Rotation paths and how fast each direction turns (deg/step):
Each turn is a multiple of 5 degrees from 10 to 175, or 0.
Each row of a path follows its step; steps can be skipped.
Path 1:
step 0: [-16.0 -14.0   2.1 -26.0 -26.4   0.2  29.5  24.0   4.1 -17.5 -10.2   1.2
 -14.0   8.3  27.1  -1.3  -9.1   1.6  14.9  -5.0  15.3 -28.6  -2.7   3.0
  -4.6  10.9 -14.0 -10.5   8.6  29.8 -22.9 -15.2   7.9  -5.3  -2.8  -3.3
   1.8 -25.4   2.1  14.6   2.5  15.6 -20.9 -27.1  10.4   7.0 -18.4]
step 1: [ -1.0   5.7  11.7 -10.0 -18.2  -1.0  24.4  19.0  -5.3 -20.0  -3.4   2.2
   1.7  13.8 -17.9   1.9  -9.2   5.3  -3.0  22.0  24.2   9.0  -2.6  15.2
 -16.2  19.8 -48.3   1.3  35.3  12.3  -1.2   1.3   1.0   8.9   7.3 -10.5
   0.1 -38.4   8.9  14.5  -6.9   5.7   0.1 -18.0  14.4  -4.4   8.8]
step 4: [ -0.5  -9.0 -11.0 -14.4 -24.2   4.6  -8.2  30.2 -15.3 -22.2   2.9  -3.3
  -6.8  -6.9   3.4  30.4  13.5   3.1   3.6   6.0 -19.5  16.7 -20.3 -16.2
   8.7  -8.6  11.5  10.5 -20.1  28.6 -10.0 -15.0  -6.1  12.9 -10.3 -18.3
  31.4 -12.1  18.8  15.1 -14.0   5.6   4.6  -7.1   5.4 -34.6   1.4]
step 6: [ -1.9 -13.4   7.0  13.9 -23.5  -3.6  12.8  19.3 -18.0 -14.1 -33.7   7.3
 -22.7   6.6  -1.4  -1.8  31.2   6.3 -13.0  -3.9 -10.9  -3.9  -5.3   5.3
  26.8  -3.8  -4.4   0.8  10.7 -49.1   4.6  11.7   2.0 -23.5   7.9   1.2
  25.0   3.2   6.7  -0.8   1.3   6.9  -5.5  -9.8  14.3  24.9  15.4]
step 14: [ 19.7   7.9  -6.1  -2.0 -19.0  16.5  -7.2   2.3   0.3 -13.6 -28.4  10.6
   0.9   6.1 -13.9  -3.2   6.0 -23.5   5.3   5.1  -5.5   5.6   3.5 -20.8
  13.7  -2.9  -7.6  22.1   6.9 -10.9  13.8  22.6  14.7  -3.9  20.0 -29.7
 -36.1 -13.1  27.1  25.8  -5.2  -9.3  32.5 -13.1   8.0  -2.7   3.5]
step 15: [ 11.8  22.2  -6.2 -22.9 -11.5  13.5 -34.7  23.4   4.7  -3.3 -23.8  -3.3
 -10.2 -16.9  13.6  15.9  -9.2  -5.3  -1.1 -13.9   1.6 -16.9 -13.2  -8.4
  35.0 -11.5   6.9  -7.9 -14.5  -7.6  -8.4   9.4   0.0  12.3  14.7 -20.1
   5.8  -7.3  31.5  17.4  -7.8   9.7  37.3  -9.0  -0.6   2.3   0.9]
step 18: [-14.3  -9.8  11.1  -6.8 -38.3 -11.0   1.8  34.0 -10.5  10.8 -12.9   1.5
 -35.2  10.3  -5.1  13.4  -7.2 -14.1 -13.2   2.5  10.8   2.9   1.1  25.9
  -1.5   8.2   5.4  12.0  29.2 -31.1  24.1  13.9  20.7   3.5  -3.2  -6.4
  -7.6   5.2   5.5   5.4   1.4   3.0  -5.6 -25.1  -5.4  20.8 -13.8]
step 19: [  6.9   7.5  -5.8  -4.9 -28.9 -15.2  -6.1  37.3 -13.9   5.1 -13.0  20.3
  -5.0 -10.6  26.8   9.3 -12.5 -14.6  10.5  -5.5   4.1  -5.6   5.0  15.8
 -14.4 -12.7 -23.2  10.5   5.1 -21.7  -9.4  19.6  -3.7   6.8  -9.2  33.1
   1.3 -10.0  10.0  17.5   7.2  20.5 -10.1 -26.1   7.9   6.7 -29.2]
step 22: [ -9.7   1.6  -2.6 -14.3  14.3  -2.0   4.8  33.0  -4.3 -21.8 -27.0  10.0
 -30.4  18.1  -8.8  19.1  17.8  29.1 -27.7  -2.6   6.6   0.0  -3.7 -17.9
  17.8   8.6  -6.2  13.3   3.8  -9.2 -25.4  14.2  -9.6  -9.6 -16.2 -15.2
 -11.9   8.4   0.3  24.2 -16.7  11.0  -7.7   1.2  24.8  11.0   2.1]
step 30: [-25.5 -11.2  -5.4 -17.8  -0.8   7.1   7.3   9.3 -12.6  -7.3   1.2  30.0
  -6.0   7.3  11.8   4.7 -15.0 -27.1  -1.8   0.6 -12.8  25.0  -6.8  25.1
  -6.0 -12.9 -16.6  33.0  15.3  -2.6   5.3  35.0  16.7   1.5  -6.8 -22.0
 -22.9   6.8  10.3  22.9  -2.2  -4.2   8.5 -22.5   5.0   3.1 -17.5]
Directions:
[ 0.6 -5.5 -3.5 -1.6 -6.6 -0.2  1.2  3.7  9.9  0.7  2.1  2.7  5.5  7.4
 -2.5 -1.2  0.0 -4.3 -1.5  1.0 -2.4 -8.6 -3.0 -2.8 -1.8  5.7 11.0  4.2
  1.6  2.3  7.9 -6.4  0.5 -3.3 -3.3  0.2 -8.1  0.8 -8.5  6.8  4.1  0.5
  1.3 -1.0 -2.5  0.6 -1.1]  160
[  2.6  -4.6   6.1  -3.8  -1.4   4.5   2.2  -2.6  -3.1  11.1   2.2   6.3
   1.5  -0.5   3.3   4.1  -0.5  -1.8   2.6   1.2   1.4  -1.0 -11.9  -0.8
   2.8   2.2  -5.5  -3.0   1.9  -2.7  -2.2   0.0   7.0   3.6   2.0  -8.4
   2.2 -10.1  -3.2   3.2  -0.9  -1.9   4.6  -2.1  -8.6  -1.7  -5.4]  25
[  0.3  -0.6  -7.2   5.7   0.5   4.2   2.5   5.1  -8.3  -0.7   0.1   1.2
   3.9  -1.2   5.7   1.0  -2.9  -3.3   1.5  -5.3   8.5  -7.3   1.5   3.4
  -2.3  -0.1   6.8  -6.3  -0.6   4.7  -5.3  -6.3  -4.8   0.9   1.0  -1.1
   1.7  -2.5   2.0  -2.3   3.8  -2.2  -3.3  -1.4  -3.4 -14.9   3.3]  90
[-0.3 -2.0 -6.7 -2.0  4.5  6.5  5.0 -0.7  8.8 -4.8 -2.6 -1.8 -7.4 -7.0
 -0.9  3.7  3.0  4.7  3.8 10.1 -4.4 -9.8  3.6 -0.4  5.6  1.4 -2.6 -4.2
 -4.4 -0.3 -0.8 -2.6 -4.3  0.0 -2.0 -6.0  3.8  3.6 -1.2  0.4 -5.3  4.4
 -1.5  1.0 -8.3 -1.5 -2.6]  65
[-8.0  4.4 -3.4  5.4  5.4  2.1  0.6  6.3  7.3  5.8  2.0 -0.5  2.1  9.2
 -0.7 -2.8  1.9 -1.4  7.3 -3.6  1.4  4.4  4.2 -1.2 -2.2  1.1 -3.8 -1.8
  4.3  4.1 -6.5  3.3 -0.8  3.4  2.1 -4.9 -1.8 -4.3 -3.9  8.2 -8.3  5.1
 -7.5  5.2  3.0  0.3 -1.9]  35
[-5.9 -2.9 -0.9  7.4  2.8 -0.5 -5.7 -3.6  5.7 -6.3 -3.8  6.4  3.3  3.2
  1.7  2.4  3.2 -0.1  0.8 -2.9  0.2 -3.1 -2.9 -2.1  5.5 -0.3  5.8  3.2
 -2.9 -5.5 -1.2  0.8  5.3 -8.7 -0.8 -3.0  4.8 -5.4  6.3 -3.2 -7.1 -4.1
  8.3  8.1  6.3 -4.5 -1.2]  40
[  1.1   3.1   1.7   5.8   4.5   0.3   4.7  -2.6  -7.8  -3.5   0.0  -5.8
  -4.8   4.3  -4.3  -6.6   8.0  -3.6   3.1   3.8   4.5   0.2   6.4  -5.6
  -1.1   1.5   2.9   4.2   3.4 -11.0   0.7  -3.8   1.8  -0.3   7.5  -1.4
   3.6  -1.0 -11.0   0.6   2.6  -3.2   5.7   0.9  -4.6  -0.6   1.1]  95
